In the rows, 100 means zero.
A single turn carries every row of the set below to another of its rows. Some are shown first; where does it send the rows asked next?
Z_15: 104, 102, 96, 112, 112, 88, 93, 113, 95, 76, 96, 109, 101, 91, 81, 121, 99, 89, 93, 105, 112, 112, 111, 98, 103, 82, 100, 99, 103, 119, 94, 108, 103, 112, 96, 106, 111, 97, 124, 112, 82, 102, 115, 108, 107, 74, 100, 94, 104, 125, 94, 91, 99, 100, 108, 113, 93, 105, 85
Z_933: 97, 88, 88, 97, 115, 100, 113, 118, 104, 116, 95, 89, 119, 101, 105, 100, 117, 99, 96, 115, 92, 92, 91, 100, 92, 93, 71, 121, 115, 94, 101, 99, 93, 108, 79, 105, 90, 91, 98, 84, 104, 92, 111, 96, 116, 97, 97, 104, 101, 81, 100, 111, 117, 95, 89, 102, 95, 118, 100
Z_164: 98, 105, 116, 111, 84, 107, 102, 79, 96, 89, 118, 94, 95, 101, 107, 124, 105, 114, 88, 99, 102, 94, 96, 107, 94, 125, 116, 84, 115, 92, 100, 106, 113, 107, 96, 100, 109, 87, 96, 105, 112, 118, 81, 93, 104, 89, 102, 113, 123, 111, 96, 107, 104, 105, 89, 75, 96, 90, 102
Z_433: 101, 90, 105, 92, 92, 105, 102, 97, 107, 89, 121, 111, 109, 93, 106, 107, 85, 110, 85, 89, 114, 87, 95, 98, 87, 113, 115, 83, 102, 83, 112, 105, 114, 120, 99, 99, 112, 85, 77, 110, 102, 133, 97, 103, 94, 99, 108, 116, 131, 113, 97, 99, 95, 104, 93, 103, 100, 92, 97
Z_470: 90, 115, 107, 115, 94, 109, 101, 88, 96, 110, 92, 89, 101, 103, 104, 108, 120, 110, 91, 112, 88, 98, 98, 104, 104, 119, 90, 102, 123, 102, 86, 99, 103, 103, 80, 110, 100, 88, 115, 84, 113, 93, 97, 83, 111, 89, 103, 100, 113, 92, 91, 111, 108, 98, 85, 73, 97, 108, 102
Z_980: 102, 97, 96, 88, 98, 97, 110, 114, 120, 107, 118, 108, 113, 84, 109, 100, 86, 100, 88, 86, 116, 87, 93, 83, 81, 92, 102, 89, 106, 82, 110, 94, 111, 129, 91, 105, 115, 94, 84, 109, 99, 129, 107, 117, 101, 100, 102, 110, 121, 106, 97, 103, 103, 109, 99, 120, 97, 100, 98
Z_662: 98, 66, 93, 89, 98, 91, 102, 102, 93, 93, 120, 98, 124, 109, 94, 103, 109, 101, 108, 109, 119, 88, 102, 88, 91, 107, 100, 107, 102, 86, 90, 108, 112, 108, 104, 83, 101, 110, 107, 109, 79, 123, 113, 112, 101, 102, 104, 112, 108, 125, 117, 108, 111, 93, 90, 113, 100, 106, 79
Z_588: 92, 122, 107, 111, 94, 110, 105, 92, 99, 103, 91, 88, 101, 103, 99, 105, 123, 112, 95, 113, 92, 92, 96, 98, 105, 116, 98, 107, 129, 100, 91, 104, 107, 107, 78, 105, 102, 90, 111, 84, 116, 92, 100, 84, 109, 87, 99, 102, 112, 95, 90, 113, 108, 94, 84, 73, 96, 108, 107
Z_12: 105, 84, 96, 90, 105, 97, 111, 115, 115, 103, 116, 111, 115, 82, 109, 105, 81, 100, 84, 88, 114, 90, 94, 94, 80, 91, 97, 86, 101, 86, 113, 98, 108, 124, 93, 109, 112, 89, 80, 107, 96, 129, 103, 113, 101, 97, 104, 110, 124, 100, 95, 99, 100, 111, 102, 120, 95, 101, 99
Z_135: 99, 88, 105, 95, 90, 106, 99, 93, 107, 97, 123, 110, 109, 92, 111, 108, 83, 107, 83, 88, 111, 90, 97, 98, 86, 116, 110, 80, 99, 84, 105, 99, 111, 117, 98, 102, 111, 85, 83, 109, 101, 134, 96, 105, 97, 102, 111, 115, 130, 113, 98, 98, 97, 108, 92, 103, 102, 92, 92
Z_852: 98, 102, 116, 112, 86, 106, 102, 79, 95, 89, 117, 94, 95, 100, 107, 124, 104, 113, 86, 99, 102, 95, 96, 109, 94, 125, 114, 83, 113, 92, 101, 106, 113, 106, 96, 101, 108, 87, 96, 105, 111, 118, 80, 92, 105, 88, 103, 113, 124, 110, 97, 107, 103, 105, 90, 75, 96, 91, 103
Z_803: 101, 111, 96, 111, 105, 88, 92, 112, 99, 80, 98, 106, 100, 91, 82, 117, 102, 89, 96, 103, 112, 110, 111, 90, 103, 84, 103, 101, 106, 117, 90, 104, 104, 115, 93, 105, 114, 100, 128, 113, 84, 103, 117, 111, 106, 77, 99, 93, 102, 130, 95, 94, 103, 99, 105, 112, 94, 105, 83
Z_423: 95, 105, 89, 109, 98, 92, 88, 111, 102, 87, 96, 104, 100, 93, 74, 114, 100, 89, 100, 108, 110, 106, 107, 94, 105, 85, 103, 101, 109, 115, 91, 110, 103, 114, 99, 102, 106, 103, 133, 107, 90, 108, 115, 122, 108, 84, 99, 97, 99, 133, 96, 97, 103, 100, 105, 116, 99, 108, 80
Z_460: 101, 85, 105, 94, 93, 105, 100, 95, 106, 91, 121, 111, 108, 92, 109, 109, 83, 109, 83, 90, 112, 89, 96, 101, 86, 114, 111, 82, 99, 84, 110, 102, 111, 117, 100, 101, 110, 84, 79, 109, 101, 134, 96, 103, 95, 100, 110, 116, 131, 112, 98, 97, 94, 107, 93, 103, 100, 92, 95
Z_242: 99, 57, 94, 93, 102, 90, 101, 102, 89, 92, 119, 100, 125, 107, 96, 107, 105, 100, 104, 110, 116, 91, 103, 97, 92, 107, 95, 104, 97, 89, 89, 109, 108, 103, 105, 87, 98, 106, 105, 107, 76, 123, 110, 109, 103, 100, 105, 111, 110, 120, 116, 105, 107, 95, 92, 114, 98, 106, 78
Z_544: 97, 114, 106, 110, 99, 110, 108, 96, 96, 93, 88, 91, 103, 103, 96, 108, 122, 114, 94, 115, 93, 92, 96, 104, 106, 111, 99, 109, 129, 102, 100, 113, 108, 106, 80, 104, 100, 89, 104, 82, 115, 91, 99, 79, 106, 83, 97, 103, 114, 91, 88, 112, 104, 91, 86, 74, 92, 110, 113
Z_741: 98, 94, 105, 93, 87, 106, 99, 93, 109, 97, 124, 109, 107, 94, 110, 106, 85, 108, 85, 88, 112, 88, 96, 93, 86, 116, 113, 82, 102, 82, 105, 98, 113, 120, 97, 100, 113, 87, 84, 111, 103, 134, 98, 106, 96, 103, 109, 115, 129, 116, 99, 100, 99, 106, 91, 102, 103, 91, 92
Z_603: 97, 107, 97, 108, 111, 105, 112, 108, 103, 104, 87, 87, 108, 108, 101, 106, 120, 108, 100, 116, 87, 92, 91, 103, 100, 98, 85, 118, 126, 102, 104, 109, 97, 109, 78, 102, 98, 87, 103, 81, 115, 84, 109, 89, 109, 89, 92, 103, 106, 86, 93, 116, 114, 92, 88, 92, 94, 119, 111
Z_812: 97, 62, 94, 92, 98, 90, 100, 100, 91, 96, 121, 98, 124, 107, 96, 105, 107, 100, 106, 109, 117, 91, 103, 92, 91, 109, 96, 104, 99, 87, 88, 106, 110, 105, 104, 86, 100, 108, 108, 109, 78, 123, 112, 112, 103, 102, 106, 111, 109, 123, 117, 107, 110, 94, 90, 114, 100, 105, 76
Z_146: 98, 99, 97, 111, 115, 104, 111, 106, 100, 106, 88, 88, 110, 107, 103, 110, 116, 107, 96, 117, 85, 95, 92, 110, 100, 99, 80, 114, 121, 105, 102, 108, 94, 105, 80, 106, 96, 84, 103, 80, 112, 85, 106, 86, 112, 89, 94, 102, 108, 81, 93, 113, 112, 94, 89, 94, 93, 119, 110
Z_296: 95, 100, 97, 113, 112, 104, 108, 102, 100, 115, 91, 87, 108, 106, 108, 110, 115, 105, 94, 115, 82, 98, 92, 110, 100, 103, 75, 112, 119, 105, 95, 101, 92, 104, 80, 110, 96, 83, 108, 81, 112, 86, 106, 89, 114, 92, 98, 100, 106, 82, 95, 113, 115, 97, 88, 93, 96, 118, 104
Z_500: 100, 93, 96, 90, 98, 97, 107, 112, 118, 113, 120, 108, 112, 82, 112, 101, 84, 98, 85, 85, 113, 91, 94, 87, 80, 94, 97, 86, 102, 83, 105, 90, 107, 126, 91, 108, 114, 92, 88, 109, 98, 130, 106, 117, 103, 101, 105, 109, 121, 105, 97, 101, 104, 112, 99, 119, 99, 99, 94
Z_4: 99, 101, 116, 112, 87, 105, 103, 80, 94, 86, 116, 94, 96, 100, 106, 125, 104, 114, 87, 100, 102, 94, 96, 111, 95, 123, 115, 83, 113, 93, 103, 109, 113, 106, 96, 101, 108, 86, 94, 104, 112, 117, 80, 91, 104, 87, 102, 113, 124, 109, 97, 106, 102, 104, 90, 76, 95, 90, 104
Z_126: 96, 91, 88, 97, 113, 100, 111, 116, 105, 120, 96, 88, 119, 101, 106, 99, 117, 98, 97, 114, 90, 92, 91, 98, 91, 95, 71, 120, 114, 94, 98, 95, 92, 109, 78, 106, 90, 92, 102, 85, 104, 92, 112, 98, 117, 99, 97, 103, 100, 83, 101, 112, 119, 95, 88, 103, 96, 118, 98
Z_553: 100, 108, 97, 113, 106, 88, 91, 110, 98, 85, 99, 106, 100, 91, 84, 119, 100, 87, 94, 103, 111, 113, 111, 93, 103, 86, 100, 98, 103, 118, 87, 102, 102, 113, 94, 108, 113, 99, 130, 114, 83, 103, 115, 112, 109, 77, 102, 92, 102, 129, 95, 92, 103, 101, 106, 112, 95, 104, 80
Z_591: 99, 95, 89, 110, 105, 91, 91, 115, 98, 78, 92, 107, 102, 92, 73, 119, 97, 90, 96, 110, 111, 106, 108, 103, 106, 82, 102, 100, 106, 117, 98, 117, 102, 111, 102, 103, 103, 99, 126, 104, 87, 107, 112, 118, 108, 80, 99, 98, 103, 127, 94, 94, 98, 99, 108, 117, 96, 109, 83
Z_997: 96, 95, 88, 95, 111, 100, 112, 117, 107, 120, 96, 88, 118, 102, 105, 98, 119, 98, 99, 114, 93, 90, 91, 94, 91, 94, 74, 121, 117, 93, 98, 96, 94, 111, 77, 104, 92, 94, 102, 85, 105, 91, 113, 98, 116, 99, 96, 103, 99, 85, 100, 113, 120, 94, 87, 102, 96, 117, 99
Z_142: 94, 104, 107, 116, 102, 109, 103, 90, 91, 106, 90, 91, 104, 101, 104, 113, 116, 110, 87, 114, 87, 100, 98, 114, 105, 117, 88, 100, 119, 105, 90, 104, 100, 99, 82, 112, 96, 83, 109, 81, 110, 93, 94, 80, 111, 85, 103, 100, 115, 86, 89, 108, 105, 99, 86, 74, 94, 109, 104
Z_530: 102, 85, 95, 92, 102, 97, 108, 112, 115, 111, 119, 110, 114, 81, 112, 104, 81, 97, 82, 87, 112, 92, 95, 93, 80, 94, 95, 84, 99, 85, 108, 92, 105, 123, 93, 111, 112, 90, 84, 108, 95, 130, 103, 114, 103, 100, 106, 109, 123, 101, 96, 99, 102, 113, 101, 120, 97, 100, 95
Z_846: 92, 109, 97, 111, 107, 105, 106, 101, 104, 119, 91, 85, 107, 108, 107, 106, 119, 105, 97, 114, 83, 97, 92, 101, 100, 104, 78, 113, 122, 102, 92, 97, 93, 107, 78, 108, 98, 87, 112, 83, 114, 86, 108, 92, 114, 94, 97, 100, 105, 87, 95, 115, 118, 96, 86, 92, 98, 117, 102
Z_921: 102, 103, 96, 114, 110, 87, 91, 111, 95, 81, 98, 108, 101, 90, 84, 121, 98, 88, 92, 105, 110, 114, 111, 98, 102, 84, 98, 98, 101, 119, 89, 103, 100, 111, 95, 108, 111, 97, 128, 113, 82, 103, 114, 109, 108, 76, 102, 93, 103, 126, 95, 91, 101, 102, 108, 113, 94, 104, 82
Z_276: 95, 99, 89, 112, 100, 91, 86, 110, 100, 90, 96, 105, 101, 92, 77, 117, 97, 88, 97, 108, 108, 109, 108, 99, 105, 87, 98, 98, 104, 117, 88, 108, 100, 111, 100, 106, 104, 101, 134, 106, 87, 108, 113, 122, 110, 85, 101, 96, 100, 129, 96, 95, 102, 102, 106, 116, 99, 108, 77
Z_53: 97, 95, 88, 94, 112, 100, 114, 119, 107, 115, 94, 89, 118, 102, 103, 98, 120, 99, 99, 114, 93, 89, 91, 94, 91, 92, 76, 123, 119, 92, 103, 99, 95, 112, 77, 103, 92, 94, 100, 85, 106, 91, 113, 98, 114, 98, 94, 105, 100, 85, 100, 113, 118, 92, 87, 102, 95, 118, 103
Z_386: 93, 114, 97, 108, 106, 105, 110, 105, 106, 112, 90, 84, 106, 109, 103, 104, 122, 106, 101, 114, 86, 93, 91, 97, 100, 101, 84, 117, 126, 101, 97, 102, 97, 111, 77, 104, 100, 89, 109, 82, 116, 85, 111, 92, 111, 92, 93, 102, 105, 89, 95, 118, 118, 93, 86, 92, 97, 117, 106
Z_13: 99, 94, 106, 92, 89, 106, 101, 96, 110, 91, 122, 109, 107, 93, 107, 105, 86, 109, 86, 89, 114, 86, 95, 93, 86, 113, 115, 85, 104, 82, 109, 102, 114, 121, 98, 98, 113, 88, 81, 110, 104, 134, 99, 105, 94, 101, 107, 116, 130, 116, 98, 101, 97, 104, 91, 103, 101, 92, 95
Z_855: 100, 64, 94, 89, 101, 90, 103, 104, 92, 87, 119, 100, 125, 108, 92, 104, 109, 102, 107, 110, 119, 87, 102, 91, 92, 104, 101, 108, 103, 87, 94, 112, 113, 108, 104, 82, 100, 109, 103, 108, 79, 122, 113, 110, 100, 99, 103, 113, 110, 124, 116, 108, 108, 91, 91, 114, 98, 107, 82
Z_800: 98, 102, 90, 109, 102, 92, 91, 115, 101, 79, 93, 106, 101, 93, 71, 116, 100, 91, 99, 109, 112, 104, 107, 96, 106, 81, 105, 103, 110, 116, 97, 116, 104, 115, 100, 101, 105, 102, 128, 106, 89, 107, 115, 119, 106, 81, 97, 98, 101, 130, 95, 97, 100, 97, 106, 116, 96, 108, 83
Z_653: 100, 103, 116, 111, 87, 106, 104, 81, 95, 84, 116, 95, 95, 100, 105, 123, 105, 114, 87, 99, 103, 94, 95, 109, 95, 122, 116, 85, 115, 92, 104, 110, 114, 108, 96, 99, 109, 87, 93, 104, 111, 118, 81, 92, 103, 87, 101, 114, 124, 110, 96, 107, 102, 103, 90, 75, 95, 91, 106
Z_906: 98, 91, 89, 96, 115, 100, 114, 120, 105, 113, 93, 90, 119, 101, 103, 99, 118, 100, 97, 115, 93, 89, 91, 97, 92, 91, 74, 122, 117, 93, 104, 101, 94, 110, 78, 104, 91, 92, 98, 84, 104, 90, 112, 96, 114, 96, 95, 104, 101, 82, 99, 112, 117, 93, 88, 103, 94, 118, 102
Z_145: 104, 108, 97, 111, 108, 88, 94, 115, 98, 75, 96, 108, 101, 91, 80, 119, 102, 90, 95, 104, 114, 110, 110, 93, 103, 82, 104, 101, 106, 117, 95, 109, 104, 115, 94, 104, 113, 99, 124, 113, 84, 102, 117, 109, 105, 74, 98, 94, 103, 128, 94, 93, 101, 98, 107, 112, 93, 105, 86
Z_652: 97, 104, 107, 114, 104, 108, 107, 95, 92, 94, 87, 92, 104, 102, 99, 112, 117, 113, 89, 116, 91, 96, 97, 114, 106, 113, 93, 104, 123, 105, 99, 112, 104, 101, 82, 108, 97, 84, 103, 80, 111, 92, 95, 77, 109, 82, 100, 103, 116, 86, 87, 108, 100, 95, 87, 75, 91, 110, 111
Z_865: 105, 91, 96, 88, 102, 98, 111, 117, 117, 101, 116, 111, 114, 83, 107, 102, 84, 101, 86, 87, 116, 87, 93, 88, 81, 89, 102, 89, 104, 83, 115, 99, 111, 127, 92, 105, 113, 92, 80, 107, 99, 129, 106, 114, 99, 97, 102, 111, 123, 103, 95, 102, 101, 108, 101, 120, 95, 101, 101
Z_161: 101, 58, 94, 90, 103, 90, 103, 104, 89, 87, 118, 101, 125, 107, 92, 107, 106, 101, 105, 111, 118, 89, 102, 96, 92, 105, 98, 106, 99, 88, 94, 112, 111, 105, 105, 84, 98, 106, 102, 107, 77, 122, 111, 109, 101, 99, 104, 113, 110, 120, 116, 106, 106, 92, 92, 114, 97, 106, 82
Z_708: 97, 92, 89, 112, 105, 91, 89, 112, 97, 84, 94, 106, 103, 91, 76, 120, 95, 88, 94, 109, 108, 109, 109, 105, 106, 85, 97, 97, 103, 118, 93, 112, 99, 109, 101, 106, 102, 98, 130, 104, 85, 108, 111, 118, 109, 82, 101, 96, 102, 126, 95, 93, 99, 102, 108, 117, 97, 108, 79
Z_445: 99, 106, 116, 110, 84, 106, 103, 80, 96, 86, 117, 94, 95, 101, 105, 123, 106, 114, 88, 100, 103, 93, 95, 107, 94, 123, 117, 85, 116, 91, 102, 108, 114, 109, 96, 98, 109, 88, 95, 105, 113, 118, 81, 93, 103, 88, 101, 113, 123, 111, 96, 108, 103, 103, 89, 75, 95, 91, 104

Z_588 turns into Z_544
Z_12 turns into Z_530
Z_662 turns into Z_855
Where do these go?
Z_800 turns into Z_591
Z_460 turns into Z_135
Z_906 turns into Z_933
Z_803 turns into Z_145
Z_846 turns into Z_386

